128 stands for zero in the data rows.
Some points, each followed by its number:
[142 162 129   0 135 129 100 129 173  46 173   0  60 162 103 120  99  75
 108 173 160  92 111  86 182   0  97 160 135 153 114  78 195 123 126   8
 127  84 116 120 160 135 145 152   0 199 166  86 131 129 180   9  86 140
 110 124 132 146 141 212 100  48 124 135 109  95 122 161 168 106  11 181
 189 140 120 103 228  50 247  65 200 140 186  94  75 135 222 116 107 177
  94 141  51 103  33  29 107 108  72 252 116 184 181 155 255 161  55 116
 143  93 146  95  81 113 146 255 172 176 121 175  92  56 113 206 255 116
 119 151  77 157 137 202 126 123  74 224  90  54 185 101  41 139 154 118
 224 152 117 144 156 152 234 127  77  85 107 115 211 144  52 140 133 166
 161 128 155 116 162  84 111  71 122 144 255 174 168 121 119 154  84 157
 137  97 179 197  90 154 160 121  15 132  98 173] 0
[ 77 134 132 192  99 116 172  93 140 161 149 181 149 107 123 150 194 117
 135  86  89 124 199 175 126 206 122 151 112 111 101 152 121 120 109 133
 120 154 176 185 130 131  82 120 200  68 120 175  95 130 116 154 142 134
  62 132 118  92 103 148 151 126 191 156 133 176 161  94 113 137 156 158
 102 104 159  97 119 161 100 184 107 106 138 157 146 122  88 141 153 114
 131 178 178 137 202 156 133 186 123  95 151  99 138  89  62  92 162 130
 126 144  86 149 139 122 174  68  79 122 125 131 152 142 129  80  83 140
 146 110 144 141 127 118 160 152 124  96 160 169 122 113 180 130 142  85
 138 126 135 168  98 118 109 136 153 175 126  91 206 171 143  81 163  72
 100 120 136 100  96 149 164 139 122 136  92 131 158 129 136 105 144 146
 132 115 144  74 148 125 135 100 168  95  95 156] 1
[116 162  88  98 130 108 107 157 124 115 128 118 175 108  78 182 118 174
 128  92  72 153 156 127 170 112 103 135 155  87 142 123  75 129 168  79
 110 149 168 104 129 107 161 128  97  91 111  90 193 186 120 182 117 128
 106 109 114  93 141 130 137 136 151 134 191 164 133 158 106 134 188 143
 140  93 104 111 131 137  76 100 120 149 118 188  89 120 140 103 126  76
 142  95 184 136  78  95  96 217 116 137 157 143 112 138  92 124 146 127
 139 171  61 152 132 149 136 137 108 128 137 144  95 119 111  50 151 146
 130 106 134 124 123 145  85 120 140  96 109 104 148 100 157 139 110 124
 136 121 152  96 117 163 100 142 179 172 106  88 145 115 149 135  90 117
 160 146 111 147 104 138  83 141 100 151  77 163 226  85 113 164 112  97
 119 122 100 137 174 144  79 118 141 160 115 154] 2
[255  13 102  17 146 255 124  74   1  56 246  20  65 226 242 145 100   0
  29  88 255 255   0   2 158  77 189  35 249 164 152 181  20 166 189 255
  90 255 123  48 170 101 255 255 125 143 142  28   0 120  42   0  87  65
 255 123  40 225 214   0  98  55   0 116   0 146 223 174 235  73 196 255
 255 206 153 255  89 105 148  88  89 255 174 216 148 156 124  44  45 247
   0   0 220   0 117 255 135 248 140 234 134 115 255 153 255 133  13 126
  24   0 186 116  49 233   0 255 255 255 255  17   0 117   0  94 118 187
  92 132 215  56  97  55 248 151  60  20 131  93  38 108 200  98  88 116
  67 149 255 151 142   0 242  88  47  56 233  46   0 110 100 187 173 255
  54  99 131 177 255 255  56 182  37 116 255 255   0 228  31 132  83 186
 117 216 163   0 244 182  59 255 145   0 199 122] 3
[ 56 132 183 188 102 160 124 129 137 154  65 190 121  53 128  83 108 157
  98 119 160 114 112 158 101 191 144 137 112  92 178 141 196 173 113 223
 104 149 165 126 114 148  59 114 166 151 104 133 128 147  84 162 117 202
 155 132 147  99  91 112 140 139  99 106 125  95  85 124 106 111  87  34
  23 133 114 102 149 154 101 136 118 139 128 129 160 150 132 166 123 189
 175 202  83 150 149 151 116  80 147  85 113 103  50 115  49 111 221  96
 124 133 136 111 149  85 104  91 157  97 113 132 172 102 117 167  77  78
 163 122 113 178 122 174 101 130 122 139  80 155 143 185  67 129 105 141
 141 118 121  75 141 143  86 124 138  75  82 158 158 116 145 119 142 139
 129 132 155 131 137 106 110 154 124  62  96  54 159 160 150 107 121  99
 114 142 110  97 103 114 142  78 100 234 100  70] 4
[ 92 123 131 164 154  62 165 109 145 146 150 193 161 129 141 154 140 127
 117  33 108 107 194 197  39 218 119 136 100 128 102 126 159  43 108 174
 125  44  96 161 111 163  70  73 153 104 146 190 124  71 172 178 169  98
  59 115 133 115 141 189 166 121 137 144 110 112 126  97 119 177 150 117
  58 175 182 128 114 159  98 153 105  86 122 145  83 113 103 191 157  81
 118 149 141 173 191 132 173 106 110 154 109 130 145  81  41 118 138 162
 154 216 146  92 149 145 154  60  94  83 158 102 161 135 172 108  65 140
 137 164 132 156 141  83 161 150 133 117 197 129 117 140 143 110 142  89
 135 121 132 164  76 143 131 171 140 140 122 106 161 177 177  69 178  83
 118 108 149 158  74  85 173 160 190 140  80 131 103 104 131 102 151 123
 123 141  95 109 108  84 139 123 112  85  94 148] 5
[106 132  90 158 143 141 108 107 100 172  93 154 145 117 144 103 114 154
 109 118 105 122 147 122 125 150 115 151 134 126 187 148 137 128 153 139
  90 137 161 109 106 102 115 136 126 129 121 123 118 173 105 150 112 163
 123 129 127  95 102 137 166  79 115 141  91 159 114 162 112 139 190 168
 141  60 131 168  93 121  93 139 103 133  88 127 169 132  91 109 113 134
 151 124 153 121 138 173 113 171 137  89 143 115 127 123  68 135 156 149
  94 131  67 123 139 124 103 128 132 127 116 100 114  83  98  61  96 152
 131 121 115 141 128 121 120 141 160  84 114 108 102 135 206 115  90 139
 143 122 143 110 116 145 111 137 165 161 151  69  94 139 149  77 133 103
 132 112  90 146 121 144  71 181  90 120 104  94 125  82 133 151 147  91
 105 139 126 109 168 131  96 155 163 134 110 101] 6
[167 148  80 172 151 110 115 152 138  98  85 193 118 163 109 155 152 140
 124  86 104 126 198  95 151 121 134 154 137  78 157 104 120 116 180   9
 140  74  61 132 146 130 214 162 126 139 139  84 169 140 190 159 110 115
 160 119 112 132 149 155 165 186 164 151 132 137 117 146 173 117 171 214
 148 119 110  81 131 157 248 115 145 158 120 135  66 107 103  84 157 108
  70  86 123 130 137  89  86 160 165 148 116 156 163 155  75 149 104 203
 135 148 136  75  82 133 219 183  65 173  93 148  94 128 105 145 190 137
 130 140 139 150 167 170 169 113 216 140 127  98 146 104 159 109 119 119
 148 123 109 154  92 123 157 192 140 150 140  82 203 115 148 144 126  81
 163 146 164 163 133 180 156 110 110 150 114 181  83  89 147 137 123 176
 136  26 131 191 189 119 146 154 116 111 128 213] 7
[169 103 200   0  61 241 120  43 104 110 222   0  67  93 255  13  42  62
  63 244 239  94  45  99 149   0 140 116  88 179 106 170 207 236  52 255
 255 119 193 153 108 141 112 168  85 255 151 141  43 159 124   0  74 140
 213 172  65 173 139  83  83   0   0 126 121  93 128 118 140 116   0   0
 202 159  17 255 148   0   0 137 179 144 152 107 188 221 168 200 141 233
 102 130  20 119  49  35 200   4 106 168  95 100 189 174 255 131   0   0
 109  67 255 255 135 128   0 255 255 125 131 102 170  35 227 223 255  74
 145 127  48 190   0   0 126 117   4 184  73 103 119 188   0 117 162  53
 188 127 101  89 255  69 196  12   0  73 139 197   0 139   0 111 112 255
  82 173   0   0 153 120 147  21 120 137 255  42  80 169 106 146 173 151
 104 255 186 208   0 184 182 199  81 178 108  37] 8
[ 48 123 152 129 128 128 107 121 122 167 120 125 142  84 118  92  89 173
  99 112 126 112  80 177 127 159 104 148 118 181 158 139 178 146 118 178
 130 131 115 122  98 149  63  91 170 141  85 126 130 162 101 146 126 183
 135 126 152 107 109 176 152 131 135  99 114 133  74 136 111 122 121  59
  85  89 137  96 118 120 104 130 146  83 116 147 130 136 153 145 127 174
 135 169 117 134 105 155 148  95 146 100 142 103  53 116 102 126 198  87
  87 151 130 147 161 110 153  74 103  72  99 129 153  86 136 167  82 132
 144 117 123 206 159 138 138 139  92 123  95 172 162 173  91 142 109 126
 130 106 114 115 133 188  91  72 132 107 116 136 185 121 149 131 125 115
 140 146  94 110 141  87 103 137 130  86 131  48 138 145 150 126 136 114
 105 121 132 113 117 125 141  72 129 210 112  92] 9
[ 61 134 154 193 119 127 140 122 132 148 116 198 145 100 106 124 162 130
 137 128  97  83 173 157 105 189 128 131  79 128 140 143 134 145 117 140
  84 140 122 153 135 130  77  96 173  86 105 176 131 158 122 148 158 170
  84 116 127  87 116 163 128 134 154 133 115 170 118 109 123 152 143 125
  48 125 159 113 144 168 100 184 115  94 135 133 164 113 113 167 163 131
 122 150 138 127 201 169 100 122 131  86 144 104 118  93  60  96 169 120
 135 154  97 152 151 109 150  53  96 109 122 111 181 145 138  94  67 120
 146 126 131 153 132 146 137 148 119 115 131 153 108 139 188 114 132 123
 146 126 144 144  97 132  96 129 133 115 145 108 196 133 141 111 160  77
  85 114 132 106 112 125 144 156 127 117  63  84 154 119 151  95 141 128
 150 108 130  81 157 128 127  89 152 123 102 129] 10
[163 124 129 130 164  71 118 154  76 137 137 193 155 123  88 189 175 189
 122  50  93  81  98 154 117 179 123 113 134 218 168 111 120 170 169  60
  73 117 123  59 140 139 110 128 109  65 141  81 166 133 132 170 133 114
  85 120 166 114 143 157 115  65 160 131 142 160 125 180 101 122 187 165
 109 122 157  31 102 138 174 104 129  87 125 140 110 114 122 162 106  89
 117  57 110  98 157 199  72 141 123 171 153 120 145 137   0 111 108 142
  86 100  78 115 156 117 200  90  86 117  88  85 158 114 102 117  62 189
 119 154 161 153 166 141 117 178 133 151 123  92 109 162 222 149 101 134
 133 166 201 101 100 194  88 156 158 112 106  78 142 172 149 122 112 104
  98 111 141 138 136 113  52 157 126 136  28  88  69  98  92 146 131 100
 116 127 107  65 168 136 111 148  90 112 142 114] 11
[ 84 116  98 210 167 109 121 137 130 201  62 214 136 153 105 144 183 152
 130  89  91  63 119 139  83 171 131 125 123 120 150  94 138  72 169  82
 114  60  45 156 121 130 152 127 101 125 165 130 165  69 181 197 147 120
 111 124 166  72 123 180 183 160 140 132 129 128 145 119 129 124 198 184
 108 120 156  85 110 158 213 132 148 130  82 131 116 100  87  86 131  95
 131 157 141 141 160 147 106 112 146 129  95 168 131 125  56 132 133 214
 146 203 138  50 139 153 171 101  52 116  97 135 118 114 101 104  64 136
 119 131 145 141 186 183 149 130 187 112 158 102  98 127 186 120 139 139
 106 156  94 150  81 137  92 149 137 176 109  73 214 194 190 118 144  56
 162  68 191 207 112 118 137 130 156 128  69 150 121 119 148 104 106 129
 134  90 134 140 180  75 131 175 183  65 128 183] 12
Which three points above are nearest to each new point by angle, seen from the average point of the numbered points? Their numbers follow each, nearest first.
[175 121  94 211 161 116  94 137 150 125  48 183 144 161 121 115 151 141
 143 125 141  79 156  76  45 203 160 144 106 135 124 130 104 101 123 137
  63  76  88 155 135 147  88  95 129 122 125 155 136 105 140 200 158  93
 137 117 189 177 126 186 173 173 120 134  96 130 144 112 130 153 167  68
 121 152 121 162  96 192 166 156 103 107  86 178 144 108 122 161 149  80
 147 150 166 146 183 112  81 122 145 128 127 136 107  95  76 141 136 155
 141 160 102  69 152 133 132 107  93 121 139  89 198 121 168  84  65 104
 135 133 114 157 160 165 138 134 186  81 173 141 128 112 127 113 127 128
  94 156 125 168  87 183 144 154 133 143 149 116 120  62 147 133 135  87
 122 121 207 203 125  92 178 140 171 147  82  78 128 118 148 140 119 176
 158  89 116 185 155 104 124 127 171 104 113 135] ~ 12 5 10
[ 80 149 150 150  98 136 112 123 147 123 136  65  88 117 123  68  98 120
 160  80 115 151 140 150 126 143  87 152 106  93 135 138 162 130 139  98
  90 186 126 153 117 115 142  81 112 163  85 152  94 145 112  39  75 190
  43 114 120 128 107  93 135 103 144 133  78 155  87 109 144 155  73 205
 115  76 174 151 171 165 145 143 148  89  84 136 146  97 141 101 115 151
 115 158 157 126 127 184  84 163 132 144 155 122 111 109 156  99 191 104
 138 158 116 106 111  84 152 187  95 122 145 106  98 146 107 155 144 125
 122 128  89 146 149 145 142 156  75 155  75 136 144 100 121 126 116  80
 135 120 139 191 111  89 142  83  92 110 151 104 169 119  97 108 132 170
 116 124 120 159 116 144 132 144  94 100 136 140 185 122 135  99  94 149
 148 107 160 112 146 121 151 127 132 139  94 178] ~ 0 1 10
[ 94 115 147 180 117 140 165 110 166 153 101 164 116  85 129 112 179 123
 148 182 122 157  96 129 165 158 184 110 141 118 125 132  94 162 126 200
 113 166 184 131 125 116 162 126 186 134  98 152 150 124  83 151 144 124
 116 163  96 109 105  45 153 120 154 120 206 160 148 107 118 110 136  93
 112 140 113 145  74 136  93 150 110 113  95 132 179 184 152 140 188 105
 139 179 145 148 190 129 133 113 130  93 139  79  75 148 117 111 128 117
 177 134 111 171 132 136 112 144 103 109  78 171 168 140 106 128  96 121
 141 139 138 113  65 169 121 144 190  93 179 173  72 171 112 112 129 151
  79 140 123  76 152 127  69 108 103 166  94 179 128 119 102 146  74 165
  97 144 128 128 160 146 126 102 119 120  80 100 120 177 178 114 149 128
 135 134 116 135 115 129 126  96 171 138 187 125] ~ 4 10 1
[103 172  91 152 190 107 112 171 103 126 117 115  89  80 111 162 184 125
  92  85  98  86 135 111 112 109 164  93 182  70 153  69  56 144 114   5
 199  18 110 131 181 126 190 172  86  68 111 103 216 139 255 184 115 114
 189 156 150 115 106 213 107 180  93 123 203 140 163 162 134  86 181 188
 154 160 106  76 158 114 243 104 180 168 144 124  57  78 212 140 102 100
 108 160  31 124 108  60  81 120 117 249  69 131 159 172 100 121 130 188
 134 219 200  72  59 143 226 135  78 110 147 147 129 129  99 153 101 135
 153 166 185 137  84 154 107 104 171 133 118 110 127 157 127 125 170 119
 155 119 171 108  85  82  88 191 179 123  98 103 219 134 165 186 123  29
 113 176 190 146 193 179 160 138 149 160 152 137 147 104 129 133 102 141
 176  29 148 182 190 132 181 157  86 146 149 201] ~ 7 12 0
[ 97 149 126 175  98  95  83 153 154 132 120 104 110 152 122 119 115 142
 157 161  89 148 143 110 102 118  85 157  86 108 136 116 168 104 137  88
  99 109 114 136 103 101 105 114 116 145 119 131 165 117 145 135  81 171
  15 114 129 133  99 148 147 137 148 125 133 148  80 142 137 151  93 151
 109  92 160 111 118 138 163 126 143 119 116 100 126  95 111 123 142 141
 168 176 154 147  81  99 159 137 123 115 159 161  79 122 160 149 155 143
 149 183 106 106  93  97 161 144 134 142 109 127  75 155  96 150 171 123
 119 125  90 148 156 140 132 122 107 160 101 131 172  96 116 139 110 114
 130 101  67 159 137 133 136 129 141 153 138 131 194 101  88 127 129 115
 166 126 107 169 123 101 143  77 111 139 105 172 221  92 124 127 113 116
 134  82 134 226  89 121 140  92 136 161  81 176] ~ 0 2 7
[157 116 136 145 130 134 133 122 128 185 103 214 134 131 139 134 143 137
 124 128 147 124  85  79 142 160 104 129 112 176 137 164 114 131 155 170
 101 144 129  94 105 104  92 164 174 121 113 102 106 103  72 161 140 138
 107 155 115 146 117  57 135  90 134  91 117 195 114 112 135 107 177 132
 153 103 109  67  89 139 196 129 114 138 152 106 116 141 113 137 143 162
 105 114 134  90 187 159 161 129 161 103 122 120  84 116  74 155 101 136
  96  58 128 141 128 129 166  39 138 121  37 162 131 105  88 163  70 134
 148 155 159 137 187 193 136 131 154 111 133 141  99 182 166 101 103 146
 116 119 171 118 137 151  84 110 145 115 152 149 128  93  88 156 142 134
  88 136 142 164 151 132  78  92 123 105  97  83  46 154 182 119 138 154
  95 127 154 152 133 137 137  82 159 124 142 121] ~ 11 9 4
[255  61 111   0 142 166 104 111  15  87 230  11  94 179 214 177 158  44
 133 123 220 227   0  63 131  53 108  53 195 244 126 140  90 191 175 107
  85 236 104  45 175 107 255 231 115 112 139  47  30  57 120   0  66  80
 163 126 109 194 170   0  86  85  65 107   0 134 180 165 160  80 155 255
 255 197 226 115 116  92 255  96 165 173 161 119 125 117 154 100  38 171
  12   0 150   0  56 219 158 175 117 244 153 119 255 145 255 135  12  93
  15   0 189 127  81 151 148 170 145 212 215  25  12 160   4 115  36 197
 123 127 203  45 100  24 191 151   1 145 111 114   2 138 255 124 131 161
 100 153 216 191 131   0 157  70  90  51 180 119   0 130 119 162 146 156
  83  88 150 172 205 231  77 118  80  94 255 255   0 194  27  91  95 139
 118 146 193  14 183 189 156 208 114   0 204  78] ~ 3 0 8
[158 126  87 125 117 126 123 127 119 130  65 162 157 119  93 156 126 161
  74 134  92 157  69 115 165 184 119 113 150 165 152 111  90 152 162 176
  80 174 125  81 128 142 164 125 133 128 114 100 150 118  50 203 142  94
 116 138 120 134 101  99 154 157 127 130 157 145 113 135  98 111 177  70
 135 109 113 123  74 127 152 126  88 165 106 168 134 147 106  79 137 120
 144 148 158 126 152  98 105 167 147  74 139 113  97 116  91 180  69 150
 105  90 103 123 116 143  93 123 154 102  73 149 121  61  95  96 116 210
 139 102 128 179 158 185  98  82 207  99 119 155  97 168 140 123  98 116
 106 126 175  38 146 147 110 139 138 182 117 127  77 102  98 142  73 152
 147 142 137 173 156 142  88  70 113 149  72 103 120 140 151 126 158 109
 107 141  99 172 155 136  94 145 166 101 188  88] ~ 2 6 11
[ 96 131 129 143 119 121 102 134 132 152  79 161 137 108  95 103 117 167
 144 193 103 134 110 104 111 132 107 148 104 154 156 126 165 152 140 134
  81 139 176 131 116  98  51 103 129 146  97 143 154 146  95 152 114 176
 100 133 126 137  68  82 122 137 135 115 161 153 127 115 105 134 124  60
  94 112 117  97 138 146 184 162 140  97 137 105 163 133 137 170 138 164
 166 201 116 107 113 145  94 115 127 113 145  92  46 115 107 125 151 105
 123  96  98 100 155 117 152  71 147 104  71 130 169 140 138 158  87 127
 156 117 127 128 132 178  99 126 125 137 119 144 122 138 137 125 123 189
 127 120 111 114 136 146  82 115 119 101 128 164 159  79  79 129 120 132
 114 158 142 168 115 103  99 107 116 109  78 104 171 145 143 116 118 117
 135 102 136 174 141  97 139  66 147 164 127 116] ~ 4 9 10
[132  89 209  55  93 114 170  88  95 175 137 118 121 137 181 137 143  97
 155 159 162 122 189 158 136  99 117 144  81 174  65 195 137 201  69 126
 193 135 145 164 125 157  87 157 205 117 128 161  60 136 162  85 182 126
 246 141 119 144 147 103 107 207 249 159 117  94 196 131 141 116 104   0
 121 123  80  48 209  70 216 156 160  73 228  98 138 166 107 179 152 141
  47  86  85 113 133 144 126  45 143  49 122  87 177 144 134 117 105  89
 132  16 156 182 175 108 184  11  74 141  60 175 224 171 213 158  56 111
 132 119 140 138 132 122 174 104  71 143 143 136 139 179 134 124 151 146
 123 111  83 224 125 107 127 117  78  96 153 161 215  95 115 151 213  70
 104 179 128  37  68 148 165  90 118 110 167  79  28 167 142 130 211 158
 114 136 176  83 122 142 151  73  98 115  96  90] ~ 8 10 9
[171 124 161  43  50 255 152 130   9  49 235   0  49  99 255   0  99  53
 160 255 255 190   0 148  71   0 255  36 162   0 207  73  47 233 110 255
 255 215 221 156 130  82 201 128 123 255  95 127  95 255 189   0  91  89
 255 180  24  82 153   0  58 137   0  97 249  10 121 106 167  96   0  99
 235 234  70 255  22  73   0  99 103 198  55  94 199 255 150 173  17 140
 132 100 109 139  27  97 177  69 194 101  56 128 187 238 255  70 232  18
 113 235 252 230 114 178   0 255 255 136 255   0 103 233 142  71 223   0
 101  57  97  36   0   0 137 113  46 102  91 142 166 130   0 109 160 203
  86 128  78  43 255   0 149   0   0 132 103 200   0 151 149 180  93 255
 101 216  47   5 142 178 101 255  97  93 255  47  59 255  40 255 143 105
 109 172 140  16  54 119  94 133 141 217  76   0] ~ 8 3 4
[145 100 175 105 190  87 153  99  95 129 119 219 147 116 174 138  59  95
 190  93 143 134 245 201  38 117 108 107 125   5 118 154 177 101  83 149
 197  67 156 166 139 150 126  76 143 121 126 220 108 106 255 209 163 111
 212 153 140 124 148  79  68 153  60 123 126  64 126  91  98 151  99  94
  13 170 157 202 203 158 102 175 140  77 100  41 110  80  91 193 104 124
 156 114  10 171 139 117 154  78 130 165  54 108 152 100  61 110 144 142
 143 163 192 157 127 117 127  79 141  62 173 105 147 168 227 178  77  65
 147 175 162  44  77   0 130 138 197 161 138 151 139 128 141 144 170 165
 120 123  81 206 110  55 140 193 132  90 136 192  90 146 173  72 182  94
  77 119 147 106  70 121 212 216 181 109 151 166 151  81  70  94 170 105
 123 193  94 132 149  49 160 164  59 134 177 153] ~ 5 10 4
[119 142 102 143 149 132 113 122 185 130  98  82 126 126  78  99 137 135
  85 113 140 110 116 112 129 138 162 163 145 130 141  83 122 113 148 164
 110 112  71 150 128 142 172  69 113 146 137 143 144  98  88 142 140 123
 171 123 155 114 135 195 181 171 113 129 124 105 119 104 124 139 136 105
 150 142  72 191 102 150  69 119 152 125  42 203 127 116 122  86 161 109
 128 164 195 165 169 103  86 134 134 127 115 138 126  89 181 148 178 124
 159 202 114  76 155 162  72 183  95 120 159 138 172 102 153  78 143 110
 135 117  81 169 139 184 131 117 161  68 152 124 164 131  97 105 136  91
  73 135  91  96  84 204 138 125 128 163 116  88 109  98 146 134  89 120
 156 111 159 153 108  98 156 150 164 137 118  98 164 120 164 158 111 170
 147 150 117 180 161 107 127 160 188 115 132 148] ~ 12 2 5
[151 149  99 175 106 132 101 154 128 143  96 173 151 167 141 145 101 140
 124 130 108  71 160  91  80 119 105 149  82  90 173  95 125  91 139 122
 121  92  93 127 135 133  87 139 103 137 140 106 167 148 141 184  89  96
 108 117 147 154 100 197 168 126  84 145 154 139 138 157 130 153 163 141
 145  98 125 149  89 137 109 109 132 160 138  96 127 109  97 152 124 123
 137 134 127 123 108 131 111 148 116 127 141 157 102 128 126 155 158 171
 140 177  89  68 109 125 122  88 145 181 149 119 103 115 127  90 122 117
 115 132 123 122 172 138 139 101 133 105 126  82 174  96 138 112 126 156
 136 143  70  98 129 151 133 156 179 168 166  94 120 132 161 125 151 102
 164 110 163 151 107  91 120 137 145 157 114 132 149  86 111 160 121 125
 145 116 117 204  94 112  98 148 157 174  55 154] ~ 12 2 7
[ 80 110 104 206 179  61 138 110 188 104  84 202 120 148  65 107 189 104
 195 120 125 120 113 141  87 188 166 104  92 157  91 146  77  53 109  65
 147  15  87 150 132 132  93 113 172 143 123 203 124  70 201 184 181  88
 102 139 198 131 123 185 163 155 139 122 103 152 173  95 105 147 104  70
  99 178 130 105  80 152 217 147 128  63 111 127 129 102 141 169 182  42
 189 159 142 200 174  70 154  90  99 192  70 130  93 135  53 116 162 134
 161 215 159 111 165 159 184 146  73  87  83 180 218 184 194 114 134 121
 151 162  84  77 133 117 101 188 203 138 183 173 131 133 100 128 143 131
  95 117 116 204  86 209 140 162  93 159 112 229 193 141 100 120 145 116
  75 121 173 137 145  76 221 144 204 168  90  87 160 111 172  89 100 118
 179  52 116 179 142  79 169  98 140 131 167 187] ~ 5 12 10
[153 132 106 171 116 112  85 173 138 121 158 174 164 139 126 222  89 150
  85  81 114  90 177 127 153 148  90 134 105  76 141 144 150 110  92 110
 202  65  92 127 146 140 111 132 167  90 136 104 188 138 158 202 116 133
  97 107 100 129 113 218 133 190 122 130 161  96  92 162 133 132 188 158
 108 126 182 146 155 158  43  82 131 171 125 159 130 119 127 134 102 124
 172 175  97 132  98 119 212 151  96 109 159 165 110 143  74 156 170 151
 131 193  77 143  95 123  99 103 151 170 168 111 131  94 116 134 204 146
 125 119 144 161 107  36  95 103 172 133 139 111 151 102  77 165 117  58
 159 114 102  63 129 151 135 173 221 118 120  80 124 121 172 175 137  79
 186 134  48  23 125  93 187  74 143 127 106 163 200  84 119 135 126 105
 121  86  77 146 140 127 155 130 100 132  91 133] ~ 2 5 7
[217  98 113 156 132 151 175 124 135 133 142 246 184 138 115 115 159 189
 110 158 155  90  79  92 143 197 104 111 135 169 141 137  98 103 135 166
 152 153 126  78 141 129  49 143 133 126 142  76 168 123  52 158 138  76
 122 170 115 134 107  94 144  88 133  94 163 138 135 112 113  80 143 118
 156 152 109  35  47 140  89 124  91 133 183 106 187 128  66  65 145 136
 172 123 141  76 180 164 214 116 169  92 143 116 117 138  29 148  94 163
  97 122 143 130  87 140 144  69 167 162  24 133 129 119 115 164 120 150
 111 143 147 129 190 177  89 126 131 126 134 163 104 178 189 106  86  89
 103 154 150  50 157 163  84 127 167 134 133 147  82 136 156 149 119 135
 112 108 119 116 150 118  85 127 113  98  35  82  93 133 169 144 139  85
  80 101 115 135 143 128 109 111 178  81 139 103] ~ 11 6 4
[169  90 139   0 119 156 135 105  74  97 160  46 112  82 157 156 113 112
 140 140 219 165   0 126 148  78 140  70 157 255 147 157 146 161 172 122
 106 193  46  50 154 114 194 206 142 122 165  55  80 124  76  24 127 120
 199 131 137 136 181  82  59 133  86  87  43  67 112 155 161  83 112 125
 186 144 116  62 137  91 223 104 155 149 168  78  44 150 133 110  92 167
  33   0 102 106  87 118 182 107 138 160 152 116 191 136 181 153  43  79
  31  21 198 152 114 128 137 150 142 134 132 113  92 157 112 150 116 111
 124  79 159  80  88  93 176 116  40 158  92 110 132 137 177 145 129 178
 122 106 157 169 175 104 144 101  99  83 101 197  64 146 147 117 150 166
 168 133 116 104 180 137  98 156 121  83 227 107   0 167  99 133 137 150
 110 165 147  66 113 169 127 154  93 125 191  67] ~ 3 8 0
[ 86 120  75 179 152 145 103 136 155 154  91 158 114 166  99 123 139 151
 104  60 129 117 113 104 100 148 130 136 112  66 151 104 114  84 145 158
 152 110 110 149 118 130 186 108 108 152 160 119 133  80 130 142 128 123
 125 120 116  88 117 139 208 138 101 133 110 133 124 102 124 147 166 206
 143 101 135 159  92 152 111 111 116 161  83 161 148 106  88  82 126 112
 143 176 181 133 173 141 114 159 147 143 102 160 123 117 155 129 177 162
 159 168 115  71 131 166 101 154 107 132 152 135  99  87  82 110 146 126
 134 139 130 144 173 154 138 115 156  84 150 130 117 122 131 117 131 109
  91 159 112 117 107 139 132 137 127 170 141  89 108 172 178 117 133 113
 160  96 136 167 112 129 165 118 115 148 129 182 148 150 156 145 107 114
 145 125 137 147 157 106 144 183 179  97 115 172] ~ 12 7 6
[ 64 161 119 198 114 153  93 135 106 182  84 184 145  96 122 119  78 184
 103  66  76 107 199 153 132 170  76 133 108 114 159 149 146 125 122 151
  79 140 136 149 105 129  61  97 109 133 117 121 143 175 120 171  85 172
  93 115 148  98 104 176 158  93 111 116 122 158  87 133  99 158 155 107
  79  50 162 137 136 155  92 147 105 122 105 124 142 108  91 117 116 148
 157 162 127 127  88 163 113 145 134  61 158 129  65 127  32 103 176 171
 102 147  86 128 145 101 131  83 133 122 118  97 119 101 144  87 105 129
 131  89 103 169 162 124 118 138 119 106  86 110 136  84 132 139  95 116
 148 107 117  92 124 149  89 148 169 145 144  85 128 164 176  88 135 101
 163 122 120 148 105 117  62 169 113 133  83  90 211  67 128 132 146  82
 125 136 109 110 110 118  95 116 155 191  68  92] ~ 6 4 10
[140 161  99 192 119 155  85 167 140 126 103 135 151 177 128 165 100 144
 114 113  96 115 154 120 126 133 130 132 100  79 159 133 126 122 152 121
 128  98 121 109 139 111 141 120 102 124 122 105 167 163 125 166  97 123
 105 119 142 133 125 170 133 124  93 135 144 146 103 149 149 138 164 162
 135  83 128 187  93 168  73 131 120 168  84 169 151 120 110 109 130 115
 170 139 163 126 116 143 104 197 133 105 166 160 121 138  98 144 178 165
 107 149  64 112  94 138  88 141 145 195 175  97  81 103  91  82 152 118
 118 128 131 129 131 122  98 111 153  86 119  79 153  87 109 127 117 108
 146 131 124  86 115 132 156 153 183 154 148  58  80 116 151 144 126 118
 172 125 123 136 149 129  97 158 115 153 127 137 189  67 103 152 120 117
 133 121 100 176 137 145  76 150 150 148  80 133] ~ 2 6 7
[178 103 115  78 115  93 199  92 141 138 255 121 158 137 142 174 154 142
 135 103 204 125  26 105 145 157  92  92 146 255  86 147 111 111 111 116
 144 129 104  78 160 139  68 171 156  70 144  69 149 117  75  86 105  87
  92 155 100 159 134 116 132  86 157  98  88 186 146 139 139  77 141 127
 198 146 174   0  53 113 174 128 130 111 163 108 177 133 103  83 144 142
 126  73 136  69 101 185 255 112 144 169 165 124 156 121 101 119  93  92
  63  93 183 159  93 127 200  64  93 157  39 132  86 150 118 193 104 173
 106 142 159 122 200 113 115 169  28 177 117 160  97 168 201 121  93  57
 105 133 176 160 153 140 118  95 172 101 154 187 141 169 178 133 145 127
  84  93  94  67 137 153 109 143 113  97 111 108  26 147 159 116 134  86
  87  94 177  58  89 148 163  85 172  81 157 124] ~ 11 3 9
